rotation ticks, each row followed by its count of ticks:
The counts run from 0 to 514.
[126 100 121 140 153 100 148  86 101 113 108 103 158 130 138 169 131 134
 181 112 153 152 127 121 111 100  72 111 121 165 152  89 163 129  79 132] | 300
[117  90 135 134 145 115 159  84 101 127 141  92 147 106 186 157 142 129
 174 139 143 129 167 136 159 125  62 145 105 161 140 111 135 141 132 124] | 22
[114 121 135 154 130 135 123 129  94 129  98 102 134 122 103 165 112  77
 118 111 155 174 161 129 123 134  61 154  90 171 154  99 148 117 101 130] | 139
[111 123 141 169 148 131 125 133  82 132 101 117 129 134 111 162 112  74
 119 124 142 176 154 115 124 109  60 144 102 169 145  98 148 104 118 127] | 140
[109 118 138 167 139 137 114 150  98 113 128  69 140 157 103 183 136  77
 122 124 151 155 114 161 131 119 111 124  99 155 149  80 146 141  82 151] | 379
[123 109 171 144 148 103 131 121  82 114 150 122 126 119 119 160 127  34
 142 130 118 134 157 169 114 153 108 159 106 167 113 129 128 128 156 121] | 323
[114 108 146 144 128  89 162  88 112 106 134  97 149 129 130 155 145  95
 188 166 127  87 124 155  86 125  96 102 136 166 128  98 150 158 104 123] | 209
[150 121 192 168 136 114 175  99 103 101 132  59 145 149 114 155 103 109
 108 129 154 132 127 139 121 126  95 138 119 169 141 120 161 124 127  98] | 41
[115 100 152 142 144  92 178  82  92 121 159 120 143 113 167 136 162 109
 176 143 127 107 149 125 139 110  79 151 118 167 128 109 138 126 148  96] | 69
[106 119 172 139 134 125 162  85 109 120 126  59 135 145 114 133 121  85
 117 124 121 110 140 166 117 165 117 145  83 165 142 120 152 148 146  90] | 454
[101 108 123 173 139 143 120 143  94 109 116  77 134 134 146 176 142 122
 146 146 151 174 153 131 126 104  95 125  86 156 174  94 163 125  94 138] | 428
[113 117 155 159 128 130 140 160  80  95 170  94 130 167 117 167 147  64
 120 148 150 124 118 157 117 125 113 130 113 165 124 101 125 140  87 155] | 285
[128 113 165 162 160 107 137  78 111 141  97  76 143 146 123 153 103  84
 128 119 112 142 141 153 132 135  84 131  93 156 144 118 164 139 163  91] | 502
[ 67  82 142 142 161 108 155 134  80 133 172 132 125 108 154 158 128 115
 166 140 129 135 155 150 115 119 114 132 105 185 152 108 128 140 106 116] | 112
[115 111 164 141 115 139 128 105  81 110 140 108 125 102 119 154 134  47
 131 125 137 125 183 157 130 151 103 181 107 176 127 135 128 134 145 119] | 277
[122  97 161 146 121 131 164  71 102 102 115  81 140 163  98 145 129 129
 144 112 155 127 114 138 114 112  79 111 114 152 128  98 183 140 104  99] | 170
[105 112 143 167 156 133 132 145  85 125 125  92 136 130 148 167 141 112
 128 126 156 183 147 121 162  89  86 155  88 159 166  88 150 115 111 124] | 474
[ 85 111 163 171 138 122 135 149  82  95 157 113 130 139 109 162 160  71
 130 130 134 138 121 154  93 104 151 126 108 164 153 101 149 127 103 120] | 287
[123  98 181 169 137 119 109  93  79  97 115 107 137 127 119 179 143  45
 131 120 108 145 146 152 125 124 121 122 121 156 138 141 163 134 155 103] | 372
[104 133 124 174 126 145 113 126  90 114  88  88 139 133 101 159 117  69
 126 133 132 157 157 131  92 141  85 127  91 174 168 108 148 124 105 133] | 93
[118 102 139 177 113 138 101 123  82 113 102 110 111 134 130 173 142  79
 149 170 138 159 171 139  99  99  72 113 102 139 147 113 171 125 139 149] | 512
[113 103 122 138 162 111 135  88  94 127 105  95 158 127 153 160 139 126
 167  97 143 160 133 117 149 105  60 136 108 167 160  93 154 127  99 121] | 345
[132 137 158 145 117  95 160 114  91 119 149 115 123 115 140 141 133  55
 136 172 130 101 176 153 114 137  80 173 107 165 118 119 128 118 161 119] | 275
[120 133 153 158 143 107 137 143 107 119 116  84 135 133  85 177  93  71
 114 136 141 147 133 158  94 148  96 137 105 182 141  96 138 141  86 135] | 45
[ 85 129 139 152 162 107 161 126  97 110 164  89 166 152 143 144 152  96
 137 111 130 118 107 142 119 132 121 134 105 194 159  85 123 125  91  97] | 203
[143 112 146 173 132 132 133 139  59  92 145 134 127 137 142 167 132  80
 144 133 157 167 162 112 115 102  61 140 119 160 131 125 144  94 115 145] | 189
[ 97 125 142 144 134 147 165 123  78 124 143 100 119 149 127 108 124 105
 115 119 132 139 165 139  95 146  81 171  54 175 137  94 145 107 127 102] | 315
[131 142 158 162 119 102 161 123 105 106 131  96 131 154  96 160 108  58
 124 162 142 110 135 157  75 147  85 126 120 177 121 110 136 143 103 132] | 414
[166 135 153 156 130 111 141 107 119 116 113  52 149 141 120 164  98  86
 127 138 158 142 139 156 125 148  70 151 110 154 137 104 140 143 109 130] | 89
[116 125 123 139 151 119 158 142  91  94 192  83 156 150 170 143 158 107
 153 124 143 126 140 147 120 151 105 154  97 174 138  96 118 130  87 143] | 155
[127  98 172 124 132 128 155  98  95 115 169  77 126 136 124 140 121  92
 141 110 139 116 161 192 125 169 110 170  82 160 113 116 146 149 134 110] | 406
[116 136 116 162 130  86 154 141 108 110 139  98 138 115 158 156 149 113
 172 183 146 134 143 131 117  82  80 141 103 161 161  75 141 106 115 140] | 431
[104  89 155 119 147 111 131  68 106 120 127  97 145 134 102 149 149  75
 161  84 122 113 121 175 128 144 106 135 111 164 117  99 152 160 119 108] | 166
[109 103 197 153 136 121 147  92 106 129 112  62 125 133 106 159 114 102
 117 145 135 133 141 180 134 125 111 128  92 156 145 116 166 158 152  91] | 85
[120 104 170 154 131 117 179  96  89 114 143  88 138 189 123 142 121 124
 135 136 135 117 110 138  91 118  72  97 110 160 109 103 168 149 114 115] | 124
